Where one turn sends some rows of the set: a few examples, then the rows asked:
pala: [-28  49  27   1  -6 -32  56  46 -31  25  24  57]
gumud: [-47 -34  66  30  18 -34   7  -4  13  -9 -27  57]
Mek: [-23  41 -61 -33 -27  -6  14  32 -30   1   6  14]
vadem: [ -9 -57  34  -5   6 -12 -33  -1  10 -14  10  52]
Bolez: [-12  60  28  -5   5 -12  48  41 -38 -17 -13  18]
Tepe: [-20 -18 -21 -50 -10  -7  62 -23  -3  45  31  36]
bune: [-45  46 -48 -22  16  -4  48   4 -11  33  26  50]
fupi: [-11 -31 -29 -12   2  11  32  -8   0  66 -25  71]
fere: [-47 -34 -59  -1   4 -26  10   9  17  58 -11  12]
ger: [-17  -9 -38 -18  14  21  66 -35   4  41   2  27]
kubu: [-60  45 -17  -9 -17 -54  36  57 -12  30 -15   1]
zuki: [-48 -49 -37 -28  34 -15  -1 -25  -1  -5 -32  -5]
sunut: [-40   1   8  20   0 -68   9  13 -10 -48  25 -10]
bevo: [-49 -28  14  36   0 -65 -26  35  15  -5 -30  11]
Mapa: [ -4 -47 -22  20  43 -24 -17 -24   1   4 -24  52]
tiba: [-16 -31  36  39  23  -2 -16 -11  15 -29   5  38]
Mal: [-20  31  51 -44  -4 -39  40  39 -39 -16 -14  26]
dip: [-36  48  36  17   0 -58  24   5 -11 -44 -25  38]

gumud moves to fupi
zuki moves to Mek
ger moves to Bolez
Now find these:
Mal moves to vadem
kubu moves to bevo
Mapa moves to bune

Where one turn sends some rows of the set: a few examples, then the rows asked:
Moko: [  4   9 -34  13  12  16  19  -9  -3   6  30 -10 -45   0  -8 -19  17 -42
  34 -64 -13   5  -8   5 -38  73 -14  -1 -40]
pup: [-18  13  36 -47 -31   8  40  12  -7  -1  19 -64  73  46  50  -4 -42  51
 -40  -9   9  13  -4  27 -22 -16   6  38  -1]
Kedov: [ -7 -49 -39 -25 -15  28  21  15 -25 -48  -2 -41  39  44  -2   3  20  26
 -65 -11 -56 -13 -31  25  10 -14 -44  44  19]
Parob: [-30  29 -48 -13  20  16 -22 -47  10   4   8 -27 -52 -10 -30   8 -38  21
  72 -28  10  27 -12  30  28  17  14  -3 -17]
rovir: [ -5 -34 -28 -33 -41  19  28   3 -37 -44  15 -15  35  31  14 -10  22  34
 -66  15 -59   1 -30  33  -3  13 -67  39  11]
sirav: [  4  25 -63 -26  26  11  12 -28  -4   6   7 -44 -63 -16 -51  -9 -23  22
  57 -42  -8  11 -22  33  25  28  19 -18 -31]
pupo: [-15  16   9 -27  -9  19  73  50 -45  19  25 -33  56  36  64 -15  -5   5
 -53 -17 -19  14  -4  25  15  -5  -4  49 -30]
Topu: [ -4  -4 -15   1  29  18  -9 -33   7  29  39 -15 -40  14 -12   4  27 -34
  27 -55 -14  13 -17   3 -16  31  25 -27  22]
lefo: [  9  31 -63 -26  13   2   8 -29 -20  13  21  -3 -64 -20 -25 -31 -29  27
  48 -43 -21  36 -19  43  25  32  -7 -25 -51]
Nud: [-23  61 -42 -34  27  -3   5  27 -68   4 -27 -20  44  49  15  29  31  16
   8 -12 -37  51   8  49  20 -14 -17 -65 -35]
Dov: [-34 -47 -34 -23  -5  32  -3  15  10 -42  -2 -25  50  52   7  12  13  43
 -54  12 -21  -4 -33  18 -10 -18 -51  52   8]
bav: [-32  68 -23 -65   3 -21  -8  -1 -61 -35 -21 -37  48  61  19  41  -1  11
  34 -37 -27  34  37  23  11  30 -44 -28 -25]
sez: [-11  -5  16 -45  -1  -1  63  33 -21  28  34 -55  59  49  43  -1 -12  34
 -63 -14 -11   4  -8  15   6 -22  29  32  -7]
vot: [ -1  -6 -16  27  -7  17 -40 -48  28  11  33  -3 -27   8  -1 -15 -17   4
  23 -59  -2  35 -10  35 -42  -8  19 -37   8]
rige: [-27  39 -51 -17  11   6 -26 -44  -7   8  24  19 -54 -16 -10 -16 -41  25
  61 -29  -2  49 -10  40  28  24 -13 -12 -41]
teto: [-21  33  30 -24 -39  28  48  29 -36 -10  10 -40  74  32  73 -18 -35  20
 -32 -12  -3  22   0  35  -9  -2 -23  53 -23]
givar: [-32 -33 -24 -29 -28  22   2   7  -8 -39  16   1  42  41  20   0  16  49
 -51  39 -28  10 -29  25 -16   4 -72  47   2]
nikab: [-22  20 -59 -15  -2 -47  21  17 -37   1  -8 -49  34  48 -12  39  15  42
  -9  19 -20  34  24  57  -3 -18  27 -61 -62]
Lape: [-39  24 -40 -47 -28 -65   5 -13 -31 -38  -2 -62  38  61  -4  49 -19  41
  19  -7  -8  19  55  31 -10  27   1 -25 -53]
dilom: [  8   6 -32  36 -24  10 -14 -20  19 -15  20   3 -33  -4   5 -38 -22  -3
  33 -68   2  32  -3  37 -62  32 -19 -12 -56]

Lape moves to nikab
sirav moves to lefo
Kedov moves to rovir
Now find these:
pup moves to sez
dilom moves to vot

